Each named turn below is shown by a few rows before and after it. Which turns, in which order, take the first row of each later pair to the second? The first pair is answered.
ret (before -> after):
-0.73; 0.43; 1.49; 1.79; -0.28; -0.66; 0.98; 1.65; 0.75; -1.99; 0.74; 2.12; 0.81; 4.05; -1.47; 0.90; -1.04; -1.56; 2.59 -> -0.33; 1.85; 0.40; 1.57; 1.64; -1.00; 0.39; 1.80; 0.20; -2.19; 0.42; 1.62; -0.31; 4.43; 1.41; 0.77; -1.97; -1.70; -0.13
-0.01; -1.87; 0.66; 0.17; -1.30; -1.11; 1.73; 0.61; -0.04; 0.28; -0.41; -0.22; 2.18; 0.13; -2.61; -0.61; -0.92; -1.11; 1.69 -> -0.68; -0.74; 0.17; 1.24; -0.64; -0.59; -0.02; 0.64; -0.80; -0.92; 0.00; -0.47; 3.10; 2.00; -0.88; 0.18; -1.99; -1.72; -0.50
0.66; -1.85; 2.42; -0.29; -2.30; -1.38; -0.09; -0.10; 0.61; -1.34; -0.18; -1.55; 2.35; -0.44; -0.76; 0.78; 1.20; -1.27; 0.69 -> 0.63; -0.93; 1.86; 0.28; -1.23; -1.27; -1.21; -0.20; -0.03; -2.41; 0.05; -1.78; 2.66; 0.72; 1.10; 1.14; 0.35; -1.80; -1.43
dozu (before -> after):
0.80; -2.50; 0.93; -2.15; 0.99; 0.19; -1.22; 2.34; -0.18; -0.23; 1.66; 1.58; -1.89; -0.04; -0.57; 0.97; -0.80; 0.67; -2.84 -> 1.60; -2.03; 0.72; -2.97; 1.32; -0.76; 0.48; 1.53; 0.53; 0.67; 1.00; 0.69; -2.10; -2.31; -0.13; -1.45; -0.21; 0.23; -2.43
-2.20; 2.51; -0.96; 2.16; -0.35; 0.03; 1.64; -0.04; -0.30; -2.21; -0.43; -1.14; 3.69; 3.14; 1.28; -0.19; -0.35; -1.77; 1.11 -> -1.65; 3.13; -1.31; 1.85; 0.28; -0.38; 1.93; -0.28; -0.21; -1.81; -0.81; -1.56; 3.43; 2.38; 2.01; -1.20; -0.51; -1.82; 0.53
-1.41; -0.79; 0.44; 1.42; 1.37; 0.87; -2.16; 1.10; 1.66; -0.51; 1.83; 0.40; 1.27; -0.21; -0.39; -0.32; 1.19; -0.49; 2.71 -> -1.22; -0.22; 0.03; 1.14; 2.70; 0.78; -3.20; 1.08; 1.27; -0.73; 1.94; 0.22; 0.48; -0.15; 1.63; -0.56; 0.30; -0.53; 0.73
sumed (before -> after):
-1.24; 0.72; -0.51; 1.31; 0.97; 1.46; -0.28; -0.07; -0.10; 0.05; -0.13; 0.60; -0.97; -0.47; 1.35; 0.02; 0.00; -0.71; -0.90 -> -1.10; 0.79; -0.22; 1.50; 0.60; 1.54; -0.81; -0.38; -0.18; -0.10; 0.34; 0.09; -0.37; -0.69; 0.94; -0.14; 0.18; -1.16; -0.89
0.22; -2.84; 1.40; -0.44; -1.04; 0.78; -0.98; 1.07; -0.15; 0.53; -0.06; 1.35; -2.51; 0.04; -1.24; 1.68; -0.02; 3.35; -0.36 -> 0.37; -2.42; 2.04; 0.28; -2.19; 1.23; -2.63; -0.54; 0.04; 0.20; 1.32; -0.45; 0.06; -1.14; -2.82; 0.49; 0.15; 1.88; 0.37
0.44; -1.66; 1.21; -0.61; 0.49; 0.29; -2.77; -0.99; -0.53; -0.76; 0.61; -0.29; 1.91; -0.28; -0.23; -0.43; -0.75; 0.05; -2.02 -> 0.61; -0.49; -0.04; -1.02; 0.87; -0.91; 0.57; -1.75; 0.79; 1.21; -0.50; -0.78; 0.45; -2.59; -0.92; -2.35; 0.76; 0.15; 1.21
Lok (before -> after):
2.28; -0.57; 0.28; -0.40; 0.26; 0.20; -4.53; -2.81; 3.67; 1.00; 2.50; -2.35; 3.15; -3.90; 0.60; -5.08; -1.03; 0.28; -3.59 -> -0.34; -3.97; 1.41; 1.60; -3.16; 2.61; -5.15; -0.28; 2.74; -0.50; 3.49; 1.53; 4.35; 1.43; -4.15; 0.80; -0.27; 2.27; 0.08
0.02; -0.44; -0.57; 0.78; 0.16; 1.85; -1.50; 0.45; -1.03; -0.97; -0.29; 0.07; -2.90; 0.66; 0.51; 1.27; -0.15; 1.08; -0.92 -> 0.43; 1.48; -0.36; 1.19; 0.22; 0.81; -0.23; -1.15; -0.63; -1.52; -0.16; -2.23; 0.23; -0.64; 1.19; -1.68; 0.08; -1.56; -0.42
0.25; 0.86; 0.64; 0.99; 0.27; 0.43; -2.16; -1.93; 0.20; 0.28; 1.40; -0.34; 1.30; -2.12; 1.06; -0.67; -1.01; -1.27; -2.65 -> -0.82; -0.63; 1.12; 1.89; -1.26; 1.47; -2.32; -0.79; -0.23; -0.38; 1.80; 1.24; 1.69; 0.21; -0.81; 1.84; -0.66; -0.41; -1.04
-1.44; 1.04; -0.40; 1.62; 0.19; -0.81; -2.46; 0.51; 0.66; -0.69; 0.96; -0.51; -0.29; 2.98; 2.67; 1.02; -2.31; 1.14; -1.27 -> -1.08; 1.96; -0.17; 1.62; 0.11; -1.26; -1.76; -0.44; 0.76; -1.04; 0.89; -1.79; 1.18; 2.20; 2.90; -0.64; -2.19; -0.22; -1.14
Pairs:
(two turns a pair)
0.08; 1.24; -2.50; 0.80; 0.81; -0.52; 1.49; -1.50; 1.02; 0.39; -0.63; -1.02; -1.00; -1.87; 0.65; -1.22; 0.34; 0.31; 2.08 -> -0.52; -0.70; -2.01; 0.28; 0.44; -0.23; 1.20; 1.01; -0.07; -0.56; -1.07; 1.42; -2.12; 1.70; 1.17; 2.23; -0.36; 1.86; 0.61  ret then sumed
0.20; -0.18; 2.59; 0.40; -1.74; 1.04; 1.27; -1.99; -1.86; 0.81; 1.45; -3.24; 3.54; 2.59; -1.45; -0.06; -2.04; -2.36; -0.93 -> 0.66; 1.91; 0.45; -0.51; 0.39; -0.66; 4.07; -2.47; -0.98; 2.61; -0.18; -3.88; 0.63; 0.36; 1.24; -2.47; -1.56; -2.04; -0.88  ret then sumed
1.39; -2.48; 2.07; -1.06; -0.81; -0.56; 1.35; 1.38; -0.40; -2.02; -0.39; 1.61; 1.21; 1.28; 0.26; 0.85; -0.80; -0.98; -1.79 -> 1.94; -2.13; 2.14; -1.44; -0.57; -1.31; 2.50; 0.81; 0.27; -1.67; -0.79; 0.91; 0.96; -0.25; 0.22; -0.68; -0.33; -1.34; -1.34  dozu then dozu
2.55; 2.18; 0.59; -2.25; 2.11; -1.12; 1.16; -1.04; 1.08; -0.32; 0.74; -1.98; -1.09; -0.44; 2.30; -2.12; -1.49; -1.07; -1.34 -> 0.76; -1.46; 2.31; -0.99; -1.52; 1.02; 0.05; 0.52; 0.65; -1.00; 2.15; 0.52; -0.04; 2.57; -3.04; 2.45; -0.66; 0.79; 2.54  ret then dozu
0.68; -0.60; -0.05; -0.79; 0.39; 0.01; -2.52; -0.88; -1.30; -0.15; 1.40; -0.28; -0.55; -0.83; -0.22; 1.07; -1.01; -0.56; -1.87 -> 0.60; -0.29; -1.19; -1.38; 1.25; -0.71; -0.04; -0.41; -0.75; 1.06; -0.04; 0.62; -2.68; -1.42; 0.35; 0.80; -0.36; 0.32; -0.82  sumed then sumed
-0.58; 1.16; -1.03; 0.13; -0.38; -0.75; 2.43; 0.77; 0.07; 1.43; -1.26; 1.54; -1.33; 1.65; 0.42; 0.67; 0.17; 0.62; 2.45 -> 0.22; 0.99; -0.55; -0.52; 0.67; -0.53; -0.27; 0.85; -0.84; 0.20; -0.69; 1.07; -1.46; 2.13; 2.86; 0.99; -1.14; 0.36; -1.92  sumed then ret
-0.60; 0.24; -0.11; 1.03; 0.19; 0.20; -0.53; -1.92; 1.87; -1.42; -0.03; -0.10; 1.11; 0.75; 1.93; -0.29; -0.84; -2.84; -0.18 -> -0.65; -1.34; 0.46; 0.67; -0.85; 0.02; 1.17; -1.69; 2.67; -0.68; -0.38; 0.85; 0.74; 0.17; -0.28; -0.25; 0.25; -2.23; 2.59  ret then dozu
-0.28; 3.68; -2.60; 0.31; 3.04; 2.35; -1.95; -1.97; 2.27; -1.46; 0.08; -2.44; 0.67; 0.20; 2.86; -1.50; -2.94; -1.94; -1.72 -> -0.65; 2.26; -3.24; -0.08; 3.26; 3.16; -2.79; -0.46; 1.98; -1.00; 0.01; -0.68; -2.39; 1.13; 2.82; 0.96; -3.20; 0.43; -2.32  Lok then Lok
2.22; 0.47; 0.94; -1.59; -0.43; -1.76; 2.97; 0.23; 1.06; 0.89; -0.63; 1.06; 0.37; -3.08; 0.49; -2.07; 1.80; -3.11; -0.21 -> 2.21; -0.25; 2.40; -0.98; -1.19; -0.48; -0.64; 0.15; -0.09; -1.05; 1.00; 0.58; 2.90; -1.73; 0.11; -1.27; 0.68; -4.06; -2.73  sumed then sumed
-0.49; 1.86; -2.47; 1.67; -0.93; -1.25; 1.91; 0.14; -0.04; -0.24; -1.74; -0.18; 0.88; 0.56; 1.40; -0.35; 0.50; -1.55; 0.84 -> 0.25; 1.40; -1.96; 0.74; -0.82; -1.68; 2.35; 0.14; 0.09; -0.23; -1.99; -0.21; 0.81; 0.31; 1.84; -0.82; 0.45; -1.65; 0.02  sumed then dozu
0.59; 1.34; -1.43; -0.79; 1.96; -1.34; 3.81; 0.16; 1.67; 1.94; -1.87; 1.29; -2.22; -2.02; 2.57; -0.58; 1.03; -0.07; 0.12 -> -1.07; 0.15; -1.36; 0.72; 1.28; 0.93; 0.40; 1.84; -0.13; -0.07; -0.81; 3.24; -1.78; 2.65; 1.74; 4.23; -0.04; 1.28; -0.83  dozu then dozu
0.16; 1.37; 0.73; 0.96; 0.48; 0.67; -3.81; -1.79; 0.67; 1.81; 2.65; -3.65; 3.34; -3.04; 0.08; -2.16; 2.19; -0.35; 1.28 -> -0.48; 1.86; -0.20; 1.51; 1.45; 1.09; -5.80; -0.96; -0.33; 0.78; 2.69; -3.04; 2.87; -0.58; 2.39; -0.43; 0.96; -0.04; -1.03  dozu then ret
-0.79; 2.59; 0.07; 0.22; -0.43; 0.27; 0.94; 2.58; -0.04; -1.70; -0.17; 0.41; 0.77; 1.61; 3.58; 0.74; -2.19; -2.90; -3.10 -> -0.18; 3.77; -0.10; 0.06; -0.52; -0.47; 2.27; 0.78; 1.43; -0.25; -0.15; -1.55; 1.40; -1.79; 2.44; -2.46; -1.11; -3.75; -0.94  sumed then ret
-0.16; -0.65; 2.06; 0.85; -1.31; -1.89; 0.73; -0.45; 2.39; -0.91; -0.88; -0.19; 3.08; 0.96; -2.73; -1.35; -0.22; -2.37; 1.91 -> 0.42; 1.04; 0.19; 0.07; 2.09; -1.91; -1.16; 0.53; 1.36; -1.26; -1.45; 0.08; -0.73; 2.22; 2.72; -0.34; -2.10; -1.05; -3.65  dozu then ret
